128 stands for zero in the data rows.
Here are some rows, each followed by its group. Groups can overlap.
tensor([129, 124, 137, 124, 119, 129, 132, 136, 115, 131, 114, 140, 119, 140, 131, 138, 138, 136,
        117, 117, 134, 128, 138, 141]) nest
tensor([139, 129, 131, 133, 133, 126, 127, 124, 136, 128, 127, 123, 123, 124, 130, 123, 118, 120,
        130, 131, 130, 132, 120, 121]) cork
tensor([129, 142, 170, 117, 115, 152, 157, 133, 131, 127, 90, 151, 100, 123, 148, 101, 112, 115,
        114, 118, 127, 136, 127, 144]) jar
tensor([129, 117, 140, 124, 110, 130, 133, 141, 103, 132, 108, 150, 114, 151, 137, 151, 148, 142,
        110, 110, 141, 128, 153, 148]) nest
tensor([135, 102, 145, 120, 88, 130, 124, 147, 106, 140, 129, 140, 122, 180, 150, 192, 192, 180,
        95, 91, 135, 110, 164, 165]) jar
tensor([106, 159, 186, 90, 108, 172, 177, 145, 124, 122, 67, 164, 93, 121, 156, 82, 113, 104,
        110, 121, 111, 147, 125, 157]) pond
tensor([48, 160, 62, 94, 180, 123, 146, 122, 115, 106, 158, 98, 202, 79, 58, 81, 102, 83,
        196, 192, 91, 128, 105, 93]) dust
tensor([129, 134, 158, 124, 117, 147, 142, 136, 124, 132, 96, 151, 102, 128, 149, 113, 117, 123,
        113, 116, 130, 137, 133, 143]) nest
tensor([12, 188, 28, 78, 225, 120, 157, 106, 123, 97, 175, 74, 244, 31, 8, 27, 59, 42,
        245, 240, 69, 134, 72, 58]) dust
tensor([121, 146, 87, 132, 176, 124, 112, 102, 164, 114, 169, 77, 166, 86, 88, 96, 97, 91,
        170, 176, 103, 131, 88, 86]) dust
tensor([126, 131, 115, 130, 143, 126, 119, 125, 134, 125, 139, 116, 138, 117, 114, 120, 122, 119,
        137, 142, 122, 130, 119, 117]) quill
tensor([95, 143, 193, 78, 86, 166, 179, 168, 73, 131, 42, 200, 86, 152, 150, 108, 139, 132,
        90, 95, 138, 143, 165, 185]) pond
tensor([146, 130, 119, 147, 146, 120, 115, 110, 156, 124, 147, 105, 130, 110, 120, 121, 108, 113,
        139, 141, 122, 135, 108, 106]) seed
tensor([120, 136, 113, 125, 143, 122, 121, 124, 133, 122, 138, 114, 138, 117, 112, 122, 123, 118,
        140, 143, 120, 127, 118, 117]) quill
tensor([122, 120, 136, 119, 112, 127, 132, 140, 106, 129, 114, 145, 121, 147, 132, 148, 146, 145,
        113, 113, 134, 127, 148, 145]) nest
tensor([126, 113, 137, 117, 103, 128, 128, 144, 101, 137, 119, 145, 121, 162, 141, 166, 166, 157,
        105, 104, 140, 119, 158, 155]) nest
tensor([134, 129, 142, 128, 117, 131, 131, 137, 117, 130, 108, 145, 109, 137, 135, 129, 129, 132,
        115, 117, 137, 131, 136, 139]) nest
tensor([131, 113, 151, 121, 94, 133, 137, 154, 90, 136, 94, 165, 105, 161, 147, 151, 154, 157,
        95, 95, 150, 130, 163, 163]) jar
tensor([139, 131, 149, 134, 121, 138, 137, 130, 135, 132, 107, 142, 109, 125, 140, 114, 114, 120,
        118, 121, 131, 134, 126, 132]) nest
tensor([112, 142, 177, 100, 103, 157, 163, 147, 105, 127, 69, 173, 92, 137, 149, 103, 126, 123,
        103, 108, 129, 138, 144, 159]) pond
tensor([118, 120, 128, 121, 114, 129, 130, 141, 105, 135, 124, 138, 132, 149, 129, 152, 156, 147,
        115, 115, 138, 124, 152, 147]) nest
tensor([113, 131, 114, 120, 137, 124, 126, 130, 123, 123, 134, 120, 143, 123, 112, 133, 131, 124,
        138, 140, 126, 129, 125, 124]) quill
tensor([131, 107, 151, 120, 91, 134, 132, 153, 90, 140, 101, 164, 103, 170, 152, 168, 167, 167,
        94, 91, 153, 123, 167, 164]) jar
tensor([109, 156, 184, 95, 110, 168, 175, 141, 121, 125, 69, 164, 96, 122, 150, 88, 112, 107,
        112, 118, 114, 142, 127, 155]) pond
tensor([172, 69, 188, 132, 38, 133, 126, 172, 80, 159, 91, 190, 64, 230, 199, 237, 225, 224,
        37, 33, 179, 112, 209, 209]) pond
tensor([128, 127, 123, 129, 135, 128, 124, 124, 131, 125, 130, 124, 127, 124, 119, 125, 124, 119,
        131, 135, 128, 130, 125, 122]) quill
tensor([81, 146, 87, 107, 162, 126, 133, 123, 126, 117, 150, 102, 173, 99, 83, 102, 117, 100,
        168, 170, 106, 126, 116, 105]) seed
tensor([127, 127, 157, 120, 107, 136, 143, 143, 103, 132, 89, 162, 99, 143, 141, 133, 136, 135,
        106, 106, 144, 135, 149, 157]) jar
tensor([134, 141, 102, 132, 160, 118, 110, 109, 156, 120, 157, 95, 144, 99, 106, 110, 107, 100,
        154, 158, 115, 127, 98, 100]) seed
tensor([117, 125, 121, 117, 117, 128, 131, 140, 106, 131, 129, 135, 135, 146, 125, 150, 154, 143,
        122, 122, 131, 124, 147, 143]) cork
tensor([116, 134, 109, 118, 139, 125, 126, 132, 121, 124, 137, 119, 147, 121, 107, 123, 129, 119,
        141, 142, 122, 128, 126, 120]) quill
tensor([136, 140, 92, 140, 170, 116, 109, 101, 169, 115, 167, 79, 150, 90, 102, 102, 98, 96,
        161, 168, 106, 129, 89, 89]) dust
tensor([147, 133, 108, 150, 156, 114, 106, 101, 166, 120, 158, 93, 138, 101, 118, 114, 103, 107,
        148, 150, 119, 132, 95, 95]) seed
tensor([122, 153, 80, 135, 186, 118, 107, 98, 175, 113, 178, 66, 173, 76, 83, 94, 92, 79,
        178, 185, 95, 134, 77, 77]) dust
tensor([172, 115, 145, 177, 125, 124, 120, 107, 170, 136, 139, 124, 105, 115, 166, 115, 89, 130,
        125, 117, 141, 124, 103, 106]) quill
tensor([89, 138, 97, 108, 139, 123, 134, 135, 107, 124, 141, 121, 164, 123, 100, 127, 140, 124,
        150, 146, 115, 122, 133, 123]) quill
tensor([134, 128, 132, 131, 126, 128, 127, 130, 128, 128, 120, 132, 121, 130, 129, 127, 125, 126,
        122, 127, 131, 133, 132, 129]) cork
tensor([127, 133, 158, 118, 112, 142, 143, 139, 115, 128, 92, 156, 99, 133, 145, 114, 123, 128,
        112, 113, 135, 131, 136, 145]) jar
tensor([62, 166, 65, 97, 188, 120, 139, 112, 129, 108, 162, 86, 199, 72, 59, 74, 94, 81,
        198, 197, 89, 132, 93, 87]) dust
tensor([126, 124, 159, 114, 102, 137, 142, 148, 97, 131, 88, 166, 103, 151, 144, 132, 143, 144,
        100, 102, 146, 132, 155, 161]) jar
tensor([128, 132, 121, 128, 135, 126, 120, 127, 131, 127, 133, 121, 128, 123, 120, 125, 125, 123,
        133, 135, 128, 130, 124, 123]) quill
tensor([151, 139, 89, 157, 176, 109, 99, 93, 185, 116, 184, 65, 152, 84, 103, 108, 91, 89,
        166, 170, 108, 131, 80, 74]) dust
tensor([119, 119, 122, 115, 114, 126, 131, 144, 104, 132, 128, 137, 132, 146, 129, 153, 156, 143,
        121, 120, 131, 119, 150, 143]) nest
tensor([118, 114, 132, 120, 109, 127, 129, 142, 104, 131, 123, 141, 128, 154, 134, 159, 160, 154,
        110, 110, 139, 120, 152, 150]) nest
tensor([128, 125, 148, 125, 114, 131, 132, 137, 113, 127, 103, 152, 110, 140, 140, 134, 131, 135,
        111, 115, 138, 134, 141, 143]) nest
tensor([124, 121, 156, 119, 101, 134, 140, 148, 94, 131, 91, 167, 101, 151, 144, 136, 144, 143,
        102, 103, 149, 130, 156, 158]) jar
tensor([135, 137, 107, 134, 157, 119, 114, 112, 155, 119, 154, 97, 148, 104, 109, 115, 109, 106,
        149, 156, 116, 129, 101, 101]) seed
tensor([140, 99, 146, 125, 82, 127, 127, 156, 100, 144, 122, 148, 112, 183, 156, 193, 190, 178,
        89, 86, 143, 114, 174, 168]) jar
tensor([172, 118, 123, 173, 141, 116, 104, 104, 169, 131, 151, 109, 120, 111, 143, 123, 94, 122,
        133, 131, 135, 130, 97, 97]) seed
tensor([138, 126, 148, 128, 123, 133, 133, 129, 125, 132, 109, 141, 110, 129, 139, 119, 120, 124,
        117, 120, 130, 131, 127, 134]) nest
tensor([137, 128, 125, 132, 136, 126, 120, 124, 135, 127, 130, 122, 125, 122, 125, 121, 119, 123,
        130, 133, 126, 132, 121, 121]) quill
tensor([103, 122, 116, 109, 109, 128, 137, 143, 105, 130, 144, 127, 150, 154, 125, 165, 175, 165,
        127, 117, 117, 114, 154, 150]) nest
tensor([92, 153, 82, 110, 172, 122, 128, 115, 137, 114, 160, 90, 176, 89, 81, 96, 105, 88,
        175, 179, 101, 130, 99, 92]) dust
tensor([177, 107, 139, 185, 123, 120, 113, 104, 177, 139, 146, 124, 106, 116, 169, 114, 90, 132,
        127, 113, 143, 119, 107, 102]) seed
tensor([154, 127, 129, 150, 137, 126, 116, 113, 155, 126, 140, 116, 118, 115, 135, 117, 104, 117,
        132, 131, 130, 132, 107, 110]) quill
tensor([115, 118, 176, 104, 84, 145, 156, 161, 79, 136, 64, 192, 89, 163, 156, 138, 150, 150,
        88, 86, 149, 135, 170, 179]) pond
tensor([133, 109, 139, 122, 95, 126, 125, 151, 101, 139, 120, 146, 119, 169, 142, 176, 176, 166,
        99, 98, 141, 121, 161, 158]) jar
tensor([66, 139, 87, 95, 143, 128, 149, 137, 93, 128, 145, 123, 184, 117, 86, 119, 136, 129,
        164, 153, 107, 117, 138, 121]) quill
tensor([198, 100, 105, 205, 150, 92, 80, 85, 192, 134, 181, 89, 124, 106, 148, 130, 85, 131,
        140, 129, 146, 120, 88, 79]) dust
tensor([84, 128, 102, 103, 124, 126, 141, 141, 101, 130, 143, 127, 164, 139, 106, 141, 157, 147,
        145, 134, 114, 116, 147, 137]) cork
tensor([128, 126, 139, 128, 121, 130, 127, 133, 120, 128, 115, 141, 119, 133, 130, 129, 129, 130,
        120, 121, 134, 134, 135, 131]) cork
tensor([138, 104, 143, 120, 86, 133, 129, 149, 103, 143, 130, 141, 118, 181, 153, 192, 194, 180,
        92, 89, 139, 117, 168, 168]) jar
tensor([119, 143, 93, 130, 168, 117, 114, 109, 156, 115, 162, 89, 158, 93, 96, 105, 106, 94,
        163, 168, 107, 133, 95, 91]) dust
tensor([14, 157, 57, 78, 169, 124, 168, 134, 77, 117, 148, 124, 217, 88, 48, 78, 107, 103,
        204, 184, 97, 116, 131, 107]) dust
tensor([126, 112, 160, 118, 91, 135, 142, 152, 88, 136, 85, 175, 101, 163, 151, 149, 155, 154,
        92, 92, 149, 128, 167, 167]) pond
tensor([193, 94, 129, 202, 130, 105, 95, 97, 181, 137, 156, 113, 103, 116, 166, 128, 89, 136,
        129, 115, 152, 117, 104, 91]) seed
tensor([82, 144, 92, 104, 155, 126, 134, 127, 120, 118, 148, 110, 172, 106, 86, 109, 121, 110,
        162, 163, 108, 124, 120, 111]) seed
tensor([129, 120, 142, 124, 115, 127, 129, 140, 111, 130, 110, 145, 115, 142, 132, 138, 139, 136,
        114, 115, 143, 128, 140, 145]) nest
tensor([130, 126, 141, 126, 116, 133, 134, 139, 113, 130, 110, 145, 115, 138, 136, 133, 135, 133,
        114, 116, 136, 128, 141, 142]) nest
tensor([123, 115, 129, 121, 109, 129, 131, 147, 102, 134, 123, 142, 125, 156, 131, 160, 162, 151,
        110, 110, 137, 125, 153, 149]) nest
tensor([89, 137, 97, 108, 145, 122, 132, 129, 114, 121, 143, 118, 158, 116, 96, 121, 131, 119,
        151, 151, 113, 123, 124, 122]) quill
tensor([134, 144, 96, 140, 170, 118, 109, 102, 164, 116, 166, 83, 155, 93, 102, 106, 100, 94,
        159, 167, 108, 130, 93, 89]) dust
tensor([95, 138, 103, 111, 143, 127, 133, 130, 116, 120, 144, 115, 155, 120, 95, 124, 134, 124,
        149, 148, 117, 126, 130, 121]) quill
tensor([119, 111, 131, 111, 95, 133, 133, 141, 114, 141, 146, 128, 140, 172, 144, 182, 193, 176,
        110, 102, 117, 108, 157, 161]) nest
tensor([100, 122, 118, 109, 109, 131, 135, 145, 105, 136, 142, 129, 150, 152, 124, 161, 172, 161,
        125, 118, 120, 114, 154, 149]) nest
tensor([67, 156, 71, 100, 174, 122, 142, 118, 120, 111, 155, 100, 191, 88, 67, 88, 108, 93,
        183, 183, 96, 124, 108, 97]) dust
tensor([136, 107, 142, 119, 85, 133, 126, 145, 117, 142, 143, 128, 129, 182, 154, 197, 201, 186,
        94, 90, 122, 107, 164, 165]) jar
tensor([116, 121, 122, 115, 112, 127, 130, 139, 107, 132, 131, 136, 136, 150, 123, 157, 161, 155,
        119, 116, 131, 125, 155, 146]) nest
tensor([134, 123, 145, 126, 116, 131, 134, 139, 114, 131, 105, 149, 113, 140, 137, 131, 135, 135,
        113, 114, 135, 128, 139, 140]) nest
tensor([130, 136, 113, 132, 147, 124, 115, 118, 142, 121, 141, 108, 139, 112, 111, 122, 115, 109,
        142, 145, 120, 131, 112, 109]) seed
tensor([131, 132, 130, 131, 129, 127, 123, 128, 130, 128, 122, 128, 127, 128, 130, 127, 126, 128,
        125, 127, 134, 127, 124, 129]) cork
tensor([146, 134, 109, 142, 157, 114, 109, 105, 162, 123, 156, 94, 139, 105, 116, 114, 104, 103,
        148, 150, 114, 132, 100, 101]) seed
tensor([160, 129, 120, 162, 147, 119, 107, 109, 168, 126, 147, 103, 124, 109, 132, 117, 102, 115,
        137, 138, 135, 129, 104, 101]) seed
tensor([130, 129, 120, 129, 139, 127, 121, 123, 135, 123, 136, 118, 130, 120, 119, 123, 119, 117,
        133, 138, 127, 131, 125, 117]) quill
tensor([108, 168, 57, 127, 210, 113, 110, 83, 189, 98, 199, 46, 196, 53, 56, 68, 74, 60,
        204, 214, 79, 136, 54, 55]) dust
tensor([130, 105, 161, 116, 82, 133, 134, 157, 80, 144, 86, 177, 98, 176, 153, 167, 170, 168,
        83, 82, 158, 126, 178, 172]) pond
tensor([136, 144, 87, 144, 178, 114, 105, 93, 179, 116, 177, 70, 157, 84, 97, 104, 94, 90,
        169, 175, 104, 132, 80, 78]) dust
tensor([74, 137, 93, 99, 136, 129, 148, 133, 102, 124, 144, 125, 171, 126, 93, 129, 142, 137,
        155, 147, 113, 117, 139, 126]) quill
tensor([151, 127, 138, 149, 135, 127, 118, 114, 147, 125, 132, 120, 117, 119, 138, 116, 107, 117,
        129, 128, 130, 132, 109, 116]) quill
tensor([128, 123, 132, 123, 125, 127, 125, 135, 116, 131, 120, 138, 122, 134, 129, 134, 135, 132,
        122, 122, 134, 131, 136, 134]) cork
Group cork spreads out most along one direction. Which 3 other groups' directions of most spread are closest to that one, closest first?
quill nest seed
Which 5 groups are nearest to each row below, nearest first, going by the average distance to the group's rows?
tensor([93, 155, 86, 111, 168, 125, 129, 116, 137, 117, 155, 96, 171, 96, 83, 101, 111, 96,
        170, 173, 102, 131, 105, 102]) >> dust seed quill cork nest
tensor([171, 118, 118, 174, 149, 114, 96, 101, 174, 128, 159, 97, 125, 106, 133, 117, 98, 115,
        138, 138, 131, 125, 93, 92]) >> seed quill cork dust nest
tensor([126, 119, 138, 122, 109, 124, 130, 146, 104, 134, 111, 148, 119, 152, 133, 150, 153, 152,
        110, 109, 141, 123, 155, 150]) >> nest jar cork quill pond
tensor([88, 134, 102, 103, 130, 126, 142, 139, 101, 128, 141, 126, 163, 132, 103, 137, 150, 137,
        144, 138, 118, 122, 140, 136]) >> cork quill nest seed jar
Group jar spreads out most along one direction. Which 3 other groups' directions of most spread are closest to that one, closest first?
nest pond cork
Group quill spreads out most along one direction. Which 3 other groups' directions of most spread are closest to that one, closest first?
seed cork dust
Which 4 groups are nearest to each row below, nearest first, going by the distance to the centre of the group?
tensor([149, 130, 150, 139, 124, 132, 132, 122, 146, 130, 115, 135, 108, 120, 148, 108, 105, 117,
        120, 123, 129, 132, 119, 124]) >> cork quill seed nest
tensor([88, 175, 198, 70, 107, 187, 194, 152, 117, 120, 50, 173, 92, 121, 148, 68, 117, 95,
        107, 120, 105, 147, 127, 168]) >> pond nest cork jar
tensor([161, 130, 110, 159, 155, 114, 103, 101, 169, 123, 159, 93, 133, 104, 124, 117, 100, 109,
        144, 146, 120, 128, 98, 92]) >> seed quill dust cork
tensor([101, 169, 193, 88, 115, 178, 180, 137, 136, 122, 71, 156, 96, 113, 153, 73, 106, 95,
        116, 128, 102, 146, 116, 154]) >> pond cork nest quill
tensor([99, 120, 115, 108, 114, 131, 138, 140, 103, 134, 140, 128, 153, 149, 122, 157, 167, 157,
        128, 121, 119, 113, 149, 145]) >> nest cork jar quill
tensor([24, 154, 62, 83, 161, 121, 159, 135, 80, 119, 147, 123, 208, 96, 58, 93, 118, 109,
        194, 174, 99, 117, 130, 111]) >> dust quill cork seed
Which 3 other groups have their centres nearest to the centre of group dust, nearest first?
seed quill cork
Which 5 groups are nearest to each row below, nearest first, going by the distance to the centre of the group?
tensor([120, 132, 113, 120, 139, 123, 125, 127, 128, 122, 137, 118, 141, 119, 110, 125, 127, 120,
        139, 141, 122, 131, 121, 120]) >> quill cork seed nest dust
Which 4 groups are nearest to each row below, nearest first, going by the distance to the group's nearest row?
tensor([166, 115, 127, 160, 139, 121, 110, 107, 166, 130, 146, 111, 117, 112, 141, 119, 100, 117,
        132, 130, 133, 129, 103, 102]) >> seed quill cork nest
Which 3 other groups have their centres nearest to the centre of group seed, nearest first?
quill cork dust
Which 3 other groups have their centres nearest to the centre of group nest, nearest first?
cork jar quill
Which 5 groups are nearest to each row below, nearest first, going by the distance to the group's nearest row?
tensor([132, 153, 171, 125, 119, 158, 161, 122, 159, 129, 102, 139, 98, 110, 162, 82, 99, 103,
        121, 125, 110, 137, 108, 131]) >> jar nest pond quill cork
Group pond spreads out most along one direction. Which 3 other groups' directions of most spread are closest to that one, closest first?
jar nest dust
Which 3 other groups have their centres nearest to the centre of group quill, nearest first?
cork seed nest
Group nest spreads out most along one direction. Which 3 other groups' directions of most spread are closest to that one, closest first?
jar cork pond
Which 3 other groups have their centres nearest to the centre of group cork, nearest first?
nest quill jar
